Each named turn below is shown by a few rows before and after it. Which turns, in which order, take the first row of each later pair to the second? The first pair is answered.
sak (before => after):
[-12.6  11.1 -12.1  -0.3 -12.1 -24.0  30.6   0.0   4.4  -9.1  -3.2] => [ -2.9   8.4  -2.7  25.1 -13.2 -28.8 -10.5   9.0   4.7  -5.8  -8.6]
[ -4.4   8.0  -1.7  19.4  -5.1  -2.2 -17.0   7.0   4.7 -18.4 -13.5] => [ -6.7   1.2   3.5  -2.2  -1.8  -6.6  -5.0 -14.7 -13.0  26.7  -2.5]
[ -0.9   3.1  -5.7  -2.1  18.6  15.6   5.6   7.6  -3.7 -15.8  -6.3] => [  6.3  -2.0   5.4   5.7  18.8  12.0 -17.4   4.6 -10.9   9.5  -1.2]
[ 27.8  18.1  -8.6  -7.3  54.2  31.3 -42.2  -7.9 -65.7  44.6   5.8] => [ 12.7  32.8 -39.7 -31.8  53.8  56.8  38.8  -1.5 -39.8 -27.8  -5.2]
Muki (before => after):
[ 13.1 -10.1   7.9  -5.7  34.4  12.4  -6.6  13.0 -21.1  -5.7  10.3] => [ 15.9 -13.4  17.2  13.0  18.5  -6.6 -27.9  21.8 -15.6  -1.4   6.4]
[ 19.0  23.0   8.5 -35.2  59.2  74.5  -6.8  15.9  -4.0 -34.3 -25.0] => [ 27.4  10.3  23.9  17.7  24.8  32.1 -82.5  34.8  14.1 -30.8 -35.4]
[ -9.9   2.5   1.2 -12.3 -26.9 -25.9   0.0 -14.6  -0.6  43.3  25.7] => [ -7.6   7.9  -5.1 -32.8  -2.2  -0.8  21.2 -18.3 -12.7  35.7  24.5]
[ 25.8  -6.6   3.1   1.4   3.5  22.3 -31.1  -1.8   1.9  22.6  -6.2] => [ 18.6 -13.1   6.5   6.3 -13.8  -2.7 -28.4  -2.0   7.6  34.5  -1.9]
fivus (before => after):
[ 19.4   3.1  -0.4  38.6 -41.0 -38.1 -30.2  19.4  26.0 -41.0   5.2] => [  7.7  -3.4   0.0  25.9 -50.3 -51.8  -9.2   7.9  32.2 -33.3  18.2]
[ -0.2  -0.3   8.9   9.1 -23.2 -15.6  22.3   0.1   1.8 -40.1 -23.7] => [  5.8  -2.7  28.1  26.4 -20.1 -17.8 -20.9   1.4 -12.3 -15.9 -18.7]
[ 21.6  -3.7 -27.5   0.3 -56.2 -64.4 -14.7  17.6  59.0 -20.2 -15.0] => [ 30.7   5.5 -31.6   6.7 -40.1 -41.3 -29.0  38.5  58.6 -49.4 -26.8]
Pairs:
Each pair is 2 to 4 turns apart.
[ 19.8   5.1  18.2  51.8 -42.6 -77.9 -47.7  14.3  25.8   4.3  -1.9] => [ 25.3  36.6 -11.9 -37.5  65.1  53.6  67.4  -2.5 -15.8 -21.4  -1.4]  Muki then Muki then Muki
[ 15.2  -0.9  18.9  -4.3  25.1   5.7 -50.3   5.4  -6.1  28.3   1.2] => [ -0.2   4.1  -6.0   8.7  -4.3  -3.8 -17.3  26.8  34.8 -43.8 -13.1]  fivus then sak
[-10.5   1.2 -12.7  32.6 -36.9 -42.1 -20.3  -1.7  26.4 -15.9   5.4] => [  2.6   1.5   4.2  32.2  -8.5 -34.3 -54.9  -9.7   1.6  24.2  18.0]  sak then fivus then fivus
[ -4.2 -24.6  -4.3  34.7 -32.1 -50.6 -32.0  -8.1   4.1  39.7  23.8] => [-10.4  -5.2 -34.7 -21.4  24.7  22.1  64.1  -6.9  -3.3 -13.9  19.2]  sak then Muki
[-17.7 -12.3  -1.3  -1.4 -25.7 -59.5  42.7 -39.8   5.0  31.0  18.4] => [ 16.0  -5.3  23.3  24.8  36.8  -0.3 -53.1 -10.9 -34.5  50.0  -0.3]  fivus then sak
[ 18.4   2.0   6.9   7.3  26.7  29.4 -32.6  20.6  -5.3 -18.4 -17.0] => [ -0.8   5.3 -13.8 -13.4   2.0  10.8  34.3   5.9  19.0 -43.9  -4.5]  fivus then sak then Muki
[  4.7  -4.3  10.0  20.1 -24.7 -30.8 -39.8   3.1   3.2  20.6 -10.2] => [ 16.7   6.2  -7.4  10.7  12.3  20.1 -24.5  21.9  -0.2 -32.5 -24.1]  sak then Muki then sak
[ 23.9  -3.3   1.0  36.7  42.7  12.4 -59.0  34.8 -26.3 -33.7  -4.0] => [ 26.1  -8.6  14.3  28.2  46.1   6.8 -70.7  18.1 -37.1   8.7   9.2]  sak then sak then sak
